Look-ups in named tables: a row name and a column name give one cell, copied from the table.

tivitad.tsv
	tefimal	noru	buz	duva	muk	mosamo	sifepat	vemarur	zenug
zum	507	444	529	927	415	525	479	501	567
dasos	511	579	497	470	845	537	556	522	492
nal	442	427	510	239	422	516	534	509	497
gokelef	512	526	533	775	464	519	500	500	534
zagoliz	521	563	538	779	456	515	501	498	527
suleli	498	536	503	498	704	504	526	529	505
samadu	530	585	545	845	429	526	502	487	527
kif	500	449	525	832	443	523	489	503	555
sipanu	520	548	537	813	448	518	498	496	532
ful	498	444	525	817	433	523	488	503	555

muk of gokelef: 464
muk of nal: 422
sifepat of suleli: 526
muk of zum: 415
duva of sipanu: 813
muk of kif: 443
duva of suleli: 498
duva of zagoliz: 779
muk of ful: 433
sifepat of gokelef: 500
mosamo of sipanu: 518
vemarur of kif: 503
sifepat of samadu: 502
mosamo of ful: 523

bunep.csv
,zomor,peva,ripugi,tofe,ziba,gaf,noku,pel,teg
retub,-2089,-11096,70831,-7255,-6553,-5038,35216,-9423,-9564
fofu,-1174,-8686,21078,-5522,-1082,-2110,-40705,-9064,1278
doz,-6204,-17758,-48898,3511,-1596,-1528,-31345,-14376,164
tefifem,-4246,-18335,-70277,1344,-3619,-9981,45777,12363,6452
fabaf,-3246,-15802,-47189,15462,-4486,-3156,5560,18342,-259
kenuso,-1380,-4555,-45125,-17110,-3435,-7873,61759,-12704,-4462

fofu, peva -> -8686
doz, gaf -> -1528
tefifem, gaf -> -9981
kenuso, ziba -> -3435
tefifem, zomor -> -4246
retub, pel -> -9423
doz, ziba -> -1596
fabaf, noku -> 5560
fofu, zomor -> -1174
doz, pel -> -14376
tefifem, pel -> 12363
retub, noku -> 35216
fabaf, gaf -> -3156
fabaf, zomor -> -3246
retub, gaf -> -5038

fabafin.tsv
	vizel	bod
tufuvo	56150	31553
mil	-19344	18230
dod	41373	-23371
ril	16043	-26251
rafu	42857	-13887
fosiriz	-7712	5653
basetud	-34493	12156
mivitu	-21393	-93675
rigesap	1912	-1708
bazufi	-53568	9797
tilugu	-18240	8817
vefin	-51118	39078
peporir	-6795	-19350

vizel of rigesap = 1912
vizel of rafu = 42857
vizel of mivitu = -21393
bod of ril = -26251
vizel of basetud = -34493
vizel of dod = 41373
bod of rafu = -13887
bod of rigesap = -1708
vizel of fosiriz = -7712
vizel of vefin = -51118
bod of basetud = 12156
bod of bazufi = 9797
vizel of peporir = -6795
vizel of tilugu = -18240
bod of mil = 18230
bod of mivitu = -93675
vizel of tufuvo = 56150
vizel of bazufi = -53568
vizel of ril = 16043
Which row has the largest vizel? tufuvo

pafut.tsv
	dov	gafib	puligob	bis	mogek
beve	2.6	5.2	5.8	7.3	1.0
monalot	5.4	6.0	4.4	8.7	5.0
fozuza	5.6	4.4	7.2	6.7	3.3
nitafis	6.8	4.9	1.9	3.0	4.5
puz	8.3	4.3	7.8	8.2	3.7
bideti	3.8	5.2	4.8	6.6	3.9
pala	6.1	3.0	1.1	2.8	6.2
fuzomo	4.9	4.7	3.5	4.5	4.3
ped	0.8	2.7	2.9	5.1	6.2

ped, bis: 5.1
puz, gafib: 4.3
ped, gafib: 2.7
fozuza, bis: 6.7
ped, puligob: 2.9
beve, puligob: 5.8
ped, mogek: 6.2
fozuza, puligob: 7.2
fozuza, gafib: 4.4
fuzomo, mogek: 4.3
monalot, puligob: 4.4
bideti, puligob: 4.8
puz, dov: 8.3
pala, puligob: 1.1
nitafis, puligob: 1.9
bideti, mogek: 3.9
nitafis, dov: 6.8
fuzomo, bis: 4.5
fuzomo, puligob: 3.5
fuzomo, gafib: 4.7
Which row has the largest bis? monalot

fam =
cols = deg, lodiv, loru, seli, reti, mitip, bolem
res: [67, 20, 25, 33, 67, 80, 46]
gerip: [66, 22, 18, 44, 82, 39, 68]
vel: [16, 40, 12, 36, 20, 11, 203]
zenok: [61, 9, 13, 20, 145, 80, 11]
rume: [31, 13, 19, 61, 129, 29, 39]
fegeze: [59, 9, 10, 17, 169, 57, 10]
loduf: [67, 10, 33, 53, 113, 36, 23]
vog: [36, 45, 18, 26, 17, 13, 184]
puv: [11, 16, 10, 14, 12, 10, 224]
git: [31, 47, 32, 45, 39, 46, 93]
busos: [51, 9, 16, 43, 166, 37, 16]
vem: [12, 9, 10, 12, 61, 123, 9]

lodiv of fegeze = 9
bolem of fegeze = 10
loru of gerip = 18
seli of res = 33
bolem of gerip = 68
seli of vem = 12
lodiv of vog = 45
loru of git = 32
bolem of res = 46
seli of git = 45
lodiv of git = 47
loru of vem = 10
loru of loduf = 33
deg of rume = 31
bolem of puv = 224
reti of busos = 166
mitip of git = 46
seli of fegeze = 17
lodiv of gerip = 22

siragid
columns: laz, muvap, kitapip, vuze, kis, vef
budo: [-9, 118, -562, -143, -722, 263]
dal: [778, -341, 196, -89, -722, -117]
vudamas: [658, -447, -167, -127, -722, -211]
moz: [296, -192, 822, 216, -722, -125]
zupa: [41, -14, -497, -355, -722, -143]
vaf: [126, 272, 17, 687, -722, 643]
tila: [32, -486, -480, -19, -722, -272]
tal: [80, -517, -327, -31, -722, -328]

What is the kis of vaf in siragid? -722
What is the laz of zupa in siragid? 41
What is the kis of dal in siragid? -722
What is the muvap of budo in siragid? 118
What is the muvap of tal in siragid? -517
What is the kitapip of zupa in siragid? -497
What is the laz of moz in siragid? 296
What is the kis of tila in siragid? -722
What is the muvap of zupa in siragid? -14
What is the vef of vaf in siragid? 643
What is the muvap of vaf in siragid? 272
What is the kitapip of tal in siragid? -327
What is the laz of vaf in siragid? 126
What is the vuze of dal in siragid? -89
What is the muvap of dal in siragid? -341
What is the vef of tal in siragid? -328
What is the vef of budo in siragid? 263
What is the vuze of tila in siragid? -19
Which row has the largest vuze? vaf

